One turn moves every row onto another: examples first, then more rows asked
dofu: -1.950	0.067	-1.154	0.850	-1.041	-0.635	-1.245	0.904	-1.450	0.873	2.791	0.632	0.561	-1.827
Zemiv: -2.100	-0.648	0.521	-0.956	0.129	1.785	-0.632	-0.277	-3.010	1.180	5.272	1.615	0.145	-1.903
pofa: 0.693	0.242	1.098	0.210	0.379	-0.285	-0.456	-1.040	-2.288	2.803	2.839	-0.165	0.273	-0.557
Safup: -1.781	0.616	-1.080	0.566	-0.397	-0.195	-0.477	0.129	-0.456	0.928	2.754	0.511	-0.113	-1.434
rumus: -0.867	0.951	0.411	-0.824	0.134	1.087	-0.028	0.841	-2.550	2.583	1.839	2.712	0.524	-0.115
repu: -0.254	-0.214	0.623	-1.237	-0.817	-0.655	-1.729	1.429	-3.638	1.532	2.968	0.802	0.495	-0.130
Rodum: -0.302	0.870	0.740	-0.521	0.426	-0.620	-0.821	0.917	-2.381	2.349	3.108	0.263	-0.016	0.647
tusi: -2.359	-1.042	1.243	-0.749	0.087	0.687	-0.524	-0.016	-2.670	1.788	5.065	2.410	0.111	-1.446
Rumu: -0.082	0.990	-0.039	0.750	0.688	1.451	0.053	0.023	-3.221	3.227	2.415	1.806	0.988	-0.943
Gada: 0.098	0.764	-0.347	-1.876	-0.076	1.017	0.100	0.975	-0.197	1.421	3.857	1.366	-0.211	-1.738
pamav: -1.802	-0.669	-1.932	0.221	-0.359	-0.845	-0.302	1.299	-1.793	1.050	3.341	1.275	1.096	-1.969
vuges: -1.402	-1.223	0.471	-1.033	0.141	-0.346	-0.189	0.463	-2.708	1.628	0.850	1.042	0.653	-0.544
Nam: 0.900	0.093	0.354	-1.392	0.022	0.904	-0.546	-1.615	-2.641	1.463	2.971	-0.259	0.102	-1.314
nogot: 0.205	-1.198	0.373	-0.384	-0.407	0.193	-0.381	-0.151	-2.882	1.058	3.583	3.724	-0.437	-1.115
per: 0.408	-0.757	-0.089	-0.770	-0.223	0.066	0.533	1.045	-1.142	2.978	3.655	1.896	1.336	-2.692
bal: -0.908	-2.030	0.289	-1.173	0.263	-0.849	0.025	0.147	-2.112	0.620	1.868	1.605	-0.304	-0.592
Bozim: -1.123	-0.193	-1.219	0.283	-0.145	-0.264	0.281	-1.053	-0.311	1.513	2.743	0.716	0.514	-2.369
vuk: 0.450	-0.115	-0.613	0.023	0.497	1.475	-0.237	-0.438	-3.225	0.555	4.265	2.446	-0.861	-1.175
dus: -2.760	0.642	1.489	-0.860	0.070	1.659	-0.538	-0.144	-2.206	2.500	3.732	1.399	0.528	-1.129
dusa: 0.028	0.086	-0.156	-0.857	-1.341	1.366	-1.256	1.609	-2.194	1.919	3.025	0.761	1.325	-3.019
Bim: 0.626	-0.260	0.100	0.915	-0.105	-0.155	-0.179	1.203	-1.245	2.709	4.390	1.265	0.477	-2.312
nul: -0.279	-1.954	-0.238	-0.642	0.408	-0.081	-0.375	-0.262	-2.709	-0.335	2.838	0.711	-0.973	-0.956
kos: 0.862	-0.920	-0.396	-2.385	0.685	0.330	0.285	-0.720	-3.070	1.135	4.044	0.763	0.403	-0.984
zufov: -1.203	-0.227	-0.312	-0.504	1.003	0.653	-0.075	0.562	-2.968	1.897	0.939	-0.222	0.715	-0.484
som: -2.306	0.183	0.955	-0.266	0.743	1.666	0.065	-0.617	-2.455	2.819	4.230	1.122	0.752	-1.648
Luto: -0.636	-0.530	-0.708	0.567	1.565	0.660	0.223	0.067	-3.348	1.589	2.124	-0.663	0.406	-0.978
kal: -0.579	-0.214	0.907	-0.986	-1.132	0.525	-0.904	0.422	-2.760	1.514	2.182	3.393	-0.025	-0.654
mopo: -1.677	-0.451	-2.354	-1.187	-0.283	0.167	0.037	0.508	-1.773	0.567	3.109	1.162	1.176	-2.272
Kimaz: 0.557	0.037	0.650	-0.230	-1.569	1.071	-1.613	0.567	-1.151	1.386	3.321	0.826	0.013	-2.834
nepas: 0.296	0.715	-0.478	0.782	0.224	2.278	-0.508	-0.611	-3.713	1.667	3.243	1.325	0.085	-1.671
zef: -0.130	1.028	-0.802	-0.846	0.187	1.114	-0.365	2.274	-1.346	1.554	4.322	0.774	0.153	-1.396
zasof: 0.019	-1.391	-0.444	0.668	0.906	0.409	-0.343	-0.579	-3.387	0.320	2.805	-0.178	-0.459	-1.476
kipud: -2.590	-0.499	1.862	-0.634	-0.561	0.761	-1.072	0.050	-2.492	2.183	3.984	2.037	0.471	-1.489
Feb: -1.001	-0.515	-1.667	-0.706	-0.810	0.481	0.108	-0.777	-1.226	0.839	2.461	0.889	1.141	-2.915
zunam: -1.989	-0.322	0.838	-0.096	0.321	2.073	-0.517	-0.986	-3.178	2.020	4.655	1.056	0.673	-2.395
miges: 0.465	-1.693	-0.052	-1.753	-0.199	-0.811	-0.571	0.453	-3.808	1.753	3.723	1.390	1.146	-1.064

Luto goes to -> zasof
Bozim goes to -> Feb
Where do these go?
zef goes to -> Bim
Rumu goes to -> nepas
tusi goes to -> kipud
miges goes to -> repu

